Here is a table of points, one per row:
36 17 0 -7 49 20 -6 31 -28 -16 40 -10 0 5 -35 -10 40 4 -16 25 -7 -20 -21 3 -29 16 11 -55 -83 12 -37 -51
-18 19 62 12 31 5 -6 -41 -77 -19 -71 -43 88 -6 -5 -20 -46 73 -37 -30 44 91 -11 -49 79 11 -38 35 81 32 -18 -28
29 17 18 -8 9 -16 19 -3 -48 8 68 -3 -17 -28 -9 11 25 -11 -40 20 19 -17 -9 22 2 20 -4 72 -12 18 31 57
-49 39 20 33 -28 34 -14 -32 13 -10 7 -42 64 -20 24 -9 2 44 -33 -60 -30 -18 -27 -48 67 22 -32 -29 31 -24 19 6
3 2 -40 -4 -23 15 51 49 6 23 34 -13 -4 -36 -25 22 -37 -2 13 10 -46 38 29 17 -23 -32 -15 2 19 6 14 -11
74 5 6 -6 -18 -12 33 18 8 -27 16 55 24 25 -13 3 -39 -51 8 3 19 3 -19 54 -53 -45 53 -7 -13 -2 11 4
56 -30 22 -32 -33 -6 -11 -23 26 3 69 -28 -25 -12 -44 18 1 -5 32 -12 25 6 -58 39 -33 9 14 -16 28 37 20 -1
-45 59 8 -54 56 11 -10 9 28 -34 51 11 34 39 37 -21 2 -31 2 -24 -18 9 -9 -15 -33 17 67 -46 -20 -9 -49 -38
-93 37 -29 48 -21 1 14 -28 -4 -16 -83 -13 58 -53 -34 26 12 13 -57 31 8 42 -7 -51 -6 34 -27 -33 12 -33 0 -16
5 -15 43 -28 29 -15 5 -30 1 15 21 -30 -28 5 2 -36 -6 38 -27 17 19 46 30 28 -7 47 -12 52 -24 -31 58 -16
-52 -20 -36 22 -17 4 -41 69 5 -8 -43 -24 -8 -37 13 -47 76 39 -15 28 -12 -9 -3 -12 24 21 42 -28 6 30 24 7
-41 11 -35 2 -24 10 -32 36 47 6 37 60 -31 7 11 -12 -37 9 13 20 9 9 38 -4 -10 -9 48 3 -51 -23 -14 8
75 36 -20 -69 -4 37 31 3 -8 -14 12 25 -9 21 3 8 -57 -16 40 41 -12 -18 16 32 -48 -25 -63 -20 -16 5 6 -12
23 -38 -13 21 -51 -12 -2 28 19 -12 9 18 -25 23 16 8 -28 -38 18 14 11 -14 -24 63 -28 -77 56 -40 -16 -11 1 41
43 -45 5 -70 25 -76 -22 -9 44 18 15 -7 28 38 -6 15 -18 -11 24 -71 -26 17 -35 14 -31 -44 -14 27 43 -1 -44 28
-57 -14 -1 -24 -6 48 49 -45 -51 19 10 10 58 34 43 34 -90 -18 -15 -44 -21 -10 -51 -40 -32 -82 1 -10 -7 41 10 -10
-12 -21 -30 17 -9 22 -35 -13 33 -13 -112 33 -12 -48 51 -53 17 46 1 41 60 -21 10 -13 39 5 -43 50 30 -13 -32 36
36 8 46 -29 -18 -36 25 -39 -32 -7 61 9 23 21 -47 -6 -30 18 -5 -24 40 9 -5 36 -53 37 -16 80 -30 -11 18 -15
-29 -25 52 51 -12 7 -18 21 28 7 -34 -57 -9 -27 61 24 77 -35 39 20 -49 -20 -19 -38 90 -34 -58 -62 21 -16 -52 17
6 6 -10 -18 -9 17 -6 -19 -12 -7 -5 -23 -20 -41 -16 25 62 -21 17 24 23 15 -4 12 12 40 -26 -13 18 37 -39 -1
-24 0 47 101 7 -11 -44 -12 30 6 -5 14 -1 100 -16 -18 1 0 25 25 27 -11 43 6 62 6 -36 22 24 -10 36 45
-3 -8 -26 41 -27 -45 -76 17 7 61 -78 -35 -15 -15 -68 -14 89 -17 16 39 19 -26 48 0 31 -10 -32 87 -61 14 -42 -28
72 -22 -4 -41 -35 4 10 -7 16 -1 -11 42 -35 17 -52 -4 -54 -7 -5 -2 -23 -46 -2 87 -18 -46 43 14 -53 18 -19 -28
-67 43 -11 25 -13 -17 44 5 19 -17 6 -4 -27 3 -61 -3 16 22 -64 -10 -22 27 40 -30 11 29 20 -58 -24 -2 14 25
97 -81 -47 -55 -7 -55 28 40 52 39 -30 45 -4 -37 27 13 43 -33 21 14 -19 -27 2 35 -42 -47 27 -10 -33 6 -3 -12
11 -13 -1 15 70 -3 34 -11 -21 12 -5 38 -64 -60 3 -63 45 -8 -47 77 -5 -5 47 14 5 57 1 26 21 -12 15 6
-95 64 -3 -11 25 38 -20 -24 -65 -42 3 -26 42 47 -25 21 -69 59 5 -56 33 -4 30 -59 11 46 19 -24 23 -34 16 -15
-82 34 24 44 3 28 -33 17 42 -9 -38 -53 -46 -23 -38 55 30 37 -11 -2 14 -23 -10 -82 26 -6 12 -24 -16 27 23 -13
58 9 3 26 4 17 12 -13 43 -30 -12 -12 18 -11 45 -6 -17 5 -8 1 22 32 -8 22 0 -39 -21 -69 -6 -4 21 13
50 54 -1 -7 27 14 13 -11 -25 -2 46 0 -38 -24 -4 -34 -55 61 1 -13 52 23 34 -7 -17 61 -26 4 10 5 9 15
-37 3 -15 -54 69 23 -13 -51 -55 -4 29 -38 69 16 19 48 -64 21 29 -88 -46 39 -50 -88 12 -31 -89 -31 11 -3 22 -81
10 -57 3 80 -11 4 -41 -27 47 63 -93 -51 -33 -37 -9 -9 34 16 15 29 -1 -28 41 6 5 23 51 69 75 15 -21 15
18 19 -30 -74 2 18 27 -53 -48 -6 57 10 -7 -2 24 24 -51 12 54 -29 -41 5 -89 -3 -49 -17 -1 -41 16 3 -9 -31
3 10 -14 55 17 -47 -41 -21 36 29 8 31 -1 10 -35 -11 27 -28 -32 -8 58 -31 22 19 50 40 -18 64 -21 4 31 19
-63 -13 34 37 -36 -57 11 6 11 2 -81 21 -41 1 -16 -17 -3 14 -20 -3 -30 -11 18 35 41 -24 5 81 -10 -10 -22 64
-21 -32 -13 59 -18 -9 19 39 62 34 -46 -7 -38 -42 28 -64 127 -59 -6 38 23 -38 36 27 44 16 36 32 17 24 7 7
-26 23 -29 31 3 20 -68 11 27 -30 16 13 2 -4 5 26 55 6 -32 1 24 4 51 -70 14 47 -55 -6 27 -47 10 -15
73 -74 -25 1 -47 -49 4 45 64 52 -49 35 3 12 52 -28 -5 -73 23 28 -46 -76 -77 69 26 -114 46 29 0 18 -28 7
9 -3 -2 -21 57 1 57 -3 -35 -13 70 -5 -49 25 -8 -39 74 62 -36 24 -14 -18 0 -21 -23 35 24 53 -14 -6 51 -2
-13 23 5 27 16 15 -18 3 -26 12 27 -4 62 22 35 55 -32 -4 -13 -27 -19 29 -11 -36 -23 -15 -12 -35 0 -3 -6 -38
-19 14 -42 -10 -14 29 4 -8 -70 -22 21 9 24 54 47 59 -9 -34 2 8 -32 42 5 -16 5 46 10 -42 -41 -69 -31 5
0 -58 19 -7 -39 -13 46 -4 -36 22 35 59 32 7 1 46 -8 -11 56 -49 -4 -51 25 -21 -38 -1 48 -46 27 0 1 2
30 -6 39 -36 17 11 9 47 -70 -63 29 -4 -44 25 -9 -2 -58 -8 14 -24 -24 28 2 46 1 -20 13 -19 17 1 -7 1
32 24 22 -82 8 28 12 32 -5 -11 -5 -7 1 9 32 -18 -48 -73 50 -3 -1 28 -19 17 -62 31 -13 -36 -5 20 4 35
Along one direction, these points spread out more than along any other. Take the direction at right angles to it along which they spread out most. Go by this last direction. For each point below, how far along it does it lie, from 0 to 99? The average is 50, and the first point in the table lies past the average. One standard deviation of the points above along it is 16.
-24 0 47 101 7 -11 -44 -12 30 6 -5 14 -1 100 -16 -18 1 0 25 25 27 -11 43 6 62 6 -36 22 24 -10 36 45 39
10 -57 3 80 -11 4 -41 -27 47 63 -93 -51 -33 -37 -9 -9 34 16 15 29 -1 -28 41 6 5 23 51 69 75 15 -21 15 46
73 -74 -25 1 -47 -49 4 45 64 52 -49 35 3 12 52 -28 -5 -73 23 28 -46 -76 -77 69 26 -114 46 29 0 18 -28 7 88
5 -15 43 -28 29 -15 5 -30 1 15 21 -30 -28 5 2 -36 -6 38 -27 17 19 46 30 28 -7 47 -12 52 -24 -31 58 -16 46
-12 -21 -30 17 -9 22 -35 -13 33 -13 -112 33 -12 -48 51 -53 17 46 1 41 60 -21 10 -13 39 5 -43 50 30 -13 -32 36 40
-45 59 8 -54 56 11 -10 9 28 -34 51 11 34 39 37 -21 2 -31 2 -24 -18 9 -9 -15 -33 17 67 -46 -20 -9 -49 -38 50
6 6 -10 -18 -9 17 -6 -19 -12 -7 -5 -23 -20 -41 -16 25 62 -21 17 24 23 15 -4 12 12 40 -26 -13 18 37 -39 -1 47
-57 -14 -1 -24 -6 48 49 -45 -51 19 10 10 58 34 43 34 -90 -18 -15 -44 -21 -10 -51 -40 -32 -82 1 -10 -7 41 10 -10 51
36 17 0 -7 49 20 -6 31 -28 -16 40 -10 0 5 -35 -10 40 4 -16 25 -7 -20 -21 3 -29 16 11 -55 -83 12 -37 -51 54
